[ 67 -74 -32  64  63] : (31)
[-10 -75  78  -7  -7] : (5)
[-10 -75  78  -7  58] : (121)
[84 60 12 85 80] : (41)
(41)  [84 60 12 85 80]
find: [-10 -75  78  -7  -7]  (5)

[-39  64 -41 -33 -32]  (10)
[-51  23 -50  18  17]  (141)
[ 56 -22  56 -35 -36]  (2)
[48 23 18 18 17]  (25)
[-52  72 -55 -33 -28]  (92)
[ 58 -22  56 -35 -37]  (36)
size: [-51]  1
where: [-28]  (92), 4
again (2):   [56]
(25)  [48 23 18 18 17]
(2)  [ 56 -22  56 -35 -36]
again (25):   [18]
find: [ 58 -22  56 -35 -37]  (36)

[-15  26   4   4 -19   6  22   2  47  63  20  22]  (52)
[-18  50 -17 -48 -33 -18  -6 -22   4 -50   1 -18]  (101)
[  3  -7   9  24  26  26  40 -13  35  -6 -39  20]  (12)
[ 44  53   9  14  12  31  16   8 -13 -57  16  -2]  (64)
again (101):   [-18]
again (12):   [26]

[ 15  29   9   9  33 -57  84 -28 -21 -38] -> (80)
[ 86  -3 -18  -5  40  17   8 -18  41  19] -> (111)
[ 26  51 -51  25 -22  18   9  71  -8 -46] -> (115)
[ 86  -3 -18  -5  40  17   8  49  41  19] -> (8)
where: [-46]  (115), 9
find: [ 86  -3 -18  -5  40  17   8  49  41  19]  (8)
(115)  [ 26  51 -51  25 -22  18   9  71  -8 -46]
size: [26 51]  2

[-43   6   8 -24 -25  21 -28 -51  -1  -2  17  18 -39 -24  22  67 -17 -35
 -11 -22  -7 -22  23  -9  -8  -4  32 -12   5  53  34  29  65 -35 -19 -11
 -28  -6  51  19 -58 -17 -40  -3  40  59  13  -1 -34  27  82  41] : (95)
[-40   4  12 -32  -9  26 -34 -43   7  18  18   4 -37 -22  26  60 -14 -35
 -13 -32  -6 -16  18 -17  -8   9  26  17  -7  50   7  38  59 -34 -12 -18
 -23  -6  52  18 -47  -7 -53 -20  30  71  15  -8 -24  18  84  18] : (86)
[-43   6   8 -24 -25  21 -28 -51  -1  -2  17  18 -39 -24  22  67 -17 -35
 -11 -22  -7 -22  23  -9  -8  -4  32 -12   5  53  34  29  65 -41 -18 -13
 -22  -3  47  21 -62 -10 -35  -6  35  56  18  -3 -34  35  71  33] : (6)
size: [-43   6   8 -24 -25  21 -28 -51  -1  -2  17  18 -39 -24  22  67 -17 -35
 -11 -22  -7 -22  23  -9  -8  -4  32 -12   5  53  34  29  65 -41 -18 -13
 -22  -3  47  21 -62 -10 -35  -6  35]  45
find: [-43   6   8 -24 -25  21 -28 -51  -1  -2  17  18 -39 -24  22  67 -17 -35
 -11 -22  -7 -22  23  -9  -8  -4  32 -12   5  53  34  29  65 -35 -19 -11
 -28  -6  51  19 -58 -17 -40  -3  40  59  13  -1 -34  27  82  41]  (95)

[ 29  -6 -40 -30  -4  -7  22   0  30 -44  -1   1   0  -7 -52 -20  34 -19
   3  43   9 -38  40 -39 -50  -4  42 -13 -15 -44   2 -17  -3  -1 -25 -26]  (82)
[-34  -2 -26   5 -18   7  41 -21  34 -49  -8 -16  18   0  21  35 -22  11
  15  -3  46  -6  37 -33  -6  18 -16   7  15  38  13 -13 -12 -44 -25  47]  (21)
[-23  12 -16  11  19 -10  17  15  -5  13  38  -3 -17   2 -26 -30  24 -13
  22  -3  42   2  -2 -16 -25 -43  35  29  26 -18  59 -28 -36  60  -1 -25]  (71)
[-16  38  -5 -14  15 -59  -9 -31  14 -44 -48 -12 -12   8 -12 -26   3  -5
 -24  37 -10   0 -12 -18   2 -28  59 -47  -8 -11  21  -1  39 -28  -6  40]  (94)
[ 33  68  11  50 -19 -30  -3  -4  20  21 -24 -19  45 -37 -73  10  38  60
  29  29  41 -42 -18  36 -35  -4 -15  28  -6 -14  18 -13  48 -25  40  48]  (104)
[  5 -13 -16  14  -5   1  46 -41 -27 -43  53 -59 -20 -23 -14  26  26  50
  -9 -36 -15 -17  -4   0 -44  32 -40 -66   3  30  24 -17   1 -25  28  35]  (22)
[-31 -50  41 -44  16 -21  15  10  -3  44 -64 -46  34  73 -32 -26  30  34
 -22  41 -21 -62 -20  -8  23  -4  31  21  77  30   1  -2  38 -20 -40 -37]  (148)
where: [68]  (104), 1
(21)  [-34  -2 -26   5 -18   7  41 -21  34 -49  -8 -16  18   0  21  35 -22  11
  15  -3  46  -6  37 -33  -6  18 -16   7  15  38  13 -13 -12 -44 -25  47]
find: [-16  38  -5 -14  15 -59  -9 -31  14 -44 -48 -12 -12   8 -12 -26   3  -5
 -24  37 -10   0 -12 -18   2 -28  59 -47  -8 -11  21  -1  39 -28  -6  40]  (94)
find: [-34  -2 -26   5 -18   7  41 -21  34 -49  -8 -16  18   0  21  35 -22  11
  15  -3  46  -6  37 -33  -6  18 -16   7  15  38  13 -13 -12 -44 -25  47]  (21)
size: [-23  12]  2

[ 2  0  6  5 -7 -4  4 12 -1  3 -2 -6  1 -7] = (166)
[ -7  -7 -34 -22  45  18 -23 -71   4 -13   7  35 -23  -3] = (38)
[ 2  0  6  5 -7 -4  4 12 -1  3 -2 -6  1  0] = (63)
[-24 -16 -35  71 -43 -14  -2 -39 -28  20   4  -5 -21 -18] = (173)
[ 10   7  15 -31  18  11  -2  17  13  -9  -2   2   9   8] = (159)
[ 10   9  42  29 -57 -21  28  89  -6  17  -7 -43   9   4] = (157)
[ 17  12  25 -51  31  19   3  29  21 -14  -3   3  15  13] = (55)
[-5  1 -2 -5  4 -8  2  2  3  1  0  1  1  4] = (109)
[ 19   9  42  29 -57 -21  28  89  -6  17  -7 -43   9   4] = (160)
size: [ 2  0  6  5 -7 -4  4 12 -1  3 -2 -6  1]  13
again (159):   [-2]
find: [-24 -16 -35  71 -43 -14  -2 -39 -28  20   4  -5 -21 -18]  (173)
(157)  [ 10   9  42  29 -57 -21  28  89  -6  17  -7 -43   9   4]
where: [-13]  (38), 9
size: [ 19   9  42  29 -57 -21  28  89]  8

[ 14 -19  16 -73  26  51 -52 -78]  (181)
[ 62 -34  45 -66  -1 -37  20  -9]  (125)
[ -7  -7  50 -42  16 -71  23  25]  (129)
[ 31  -3  50  -3  54  15 -88 -60]  (100)
[ 60  -8   7  73   7 -33 -80 -54]  (108)
[  4  -3  66   7  35 -72 -30  44]  (56)
[-21 -33 -11 -74  37  13  64   0]  (49)
[ 62 -80  45 -66  -1 -37  20  -9]  (144)
[ 46 -45 -55  23 -61 -70 -39  45]  (45)
[ 46  77  68 -76  76  34  61 -29]  (17)
where: [44]  (56), 7
where: [-45]  (45), 1
(129)  [ -7  -7  50 -42  16 -71  23  25]

[ 49  73   5 -85 -38  35 -43] : (23)
[ 23  26   7 -29 -27  16 -35] : (102)
[ 33  52   5 -35 -27  13 -22] : (133)
[ 23  26   7 -29 -41  16 -35] : (124)
(23)  [ 49  73   5 -85 -38  35 -43]
size: [23 26  7]  3
size: [23 26]  2
size: [ 49  73   5 -85 -38]  5

[ 30 -35  -9 -56  23  16 -90  -6  -4 -22 -22  15 -34 -16 -42  16  -1  24
 -44  -3  13  75  21  33  29 -56 -36   4  -9 -64] -> (98)
[ 27 -46  -4 -46  22  10 -83  -3  -7 -11 -11  15 -22 -15 -29  15  -5  19
 -31 -11  11  69  13 -11  21 -45 -30   1  -8 -54] -> (50)
[ -5 -52  26  40   5 -32   1  19 -23   2  73  12  66  -4  76   1 -30 -20
  66  14  -2   2 -46  -1 -42  53  21 -18  -3  34] -> (70)
[ 26 -91  18 -15  29 -17 -92  14 -29 -20  53  28  35 -20  36  18 -32   3
  24  11  10  79 -27  33 -15  -2 -14 -15 -12 -30] -> (93)
find: [ 30 -35  -9 -56  23  16 -90  -6  -4 -22 -22  15 -34 -16 -42  16  -1  24
 -44  -3  13  75  21  33  29 -56 -36   4  -9 -64]  (98)
size: [ 26 -91  18 -15  29 -17 -92  14 -29 -20  53  28  35 -20  36  18 -32   3
  24  11  10  79 -27  33 -15  -2]  26
find: [ -5 -52  26  40   5 -32   1  19 -23   2  73  12  66  -4  76   1 -30 -20
  66  14  -2   2 -46  -1 -42  53  21 -18  -3  34]  (70)
where: [34]  (70), 29

[-33 -12  15  38  48  44] -> (90)
[-13 -13  -9   2 -13  39] -> (53)
[38 43 44 43 41 40] -> (44)
[ -3 -31 -64 -89 -97 -83] -> (177)
[-74 -63 -45 -22   1  23] -> (154)
[ -5 -24 -23  -5  -5  -5] -> (169)
[-30 -11  11  31  47  58] -> (114)
[-33 -12  15  38 -19  44] -> (39)
(177)  [ -3 -31 -64 -89 -97 -83]
again (53):   [-13]
size: [-33 -12  15  38]  4
where: [-9]  (53), 2
again (169):   [-5]
(154)  [-74 -63 -45 -22   1  23]

[  2  47   6 -62  27  39  37  -9   6  -5  -1  31  36  -3 -28   0 -13   4
 -18 -43   2   1 -12  59 -70  -3 -17  26 -13  40  48] -> (81)
[ -3 -62 -70  14  -4   4  85  55  22   5  21  13   9  -7  -4  12 -15  -4
 -23 -71 -40  -4 -30  -5 -21  23 -19   3   9  68  46] -> (135)
[ 11 -21 -81 -32   4 -33 -93  -3  36 -20  11  57 -17  14  30  -6   4  -1
 -78 -59   1   5 -12 -22 -49  41 -33  15 -26  34  50] -> (91)
[ 37 -63 -46   1   3  -9  14  21  -3 -14 -26   7  14   2  14   8  17   7
 -95  44 -10  33   6  21  35   0 -11   7  72  43  31] -> (106)
[-19  47   6 -62  27  39  37  -9   6  -5  -1  31  36  -3 -28   0 -13   4
 -18 -43   2   1 -12  59 -70  -3 -17  26 -13  40  48] -> (142)
[-23 -23 -29 -36  -4  31  43  20  -7  30   2 -62  24 -10  -5 -15  11   0
  -8  24   3  65  15  45  61   3  39  13 -31  35 -55] -> (66)
[-40 -37 -56  25  -9  19  33 -11 -13  24  29  -8  25  -8  -8   8  -8  26
  51   6 -32  49  -7  -1  27 -18  46  14  -1  -1 -73] -> (146)
where: [-93]  (91), 6
size: [ 37 -63 -46   1   3  -9  14  21  -3 -14 -26   7  14   2  14   8  17   7
 -95  44 -10  33   6  21  35   0 -11   7  72  43  31]  31
size: [ 11 -21 -81 -32   4 -33 -93  -3  36 -20  11  57 -17  14  30  -6   4  -1
 -78 -59]  20

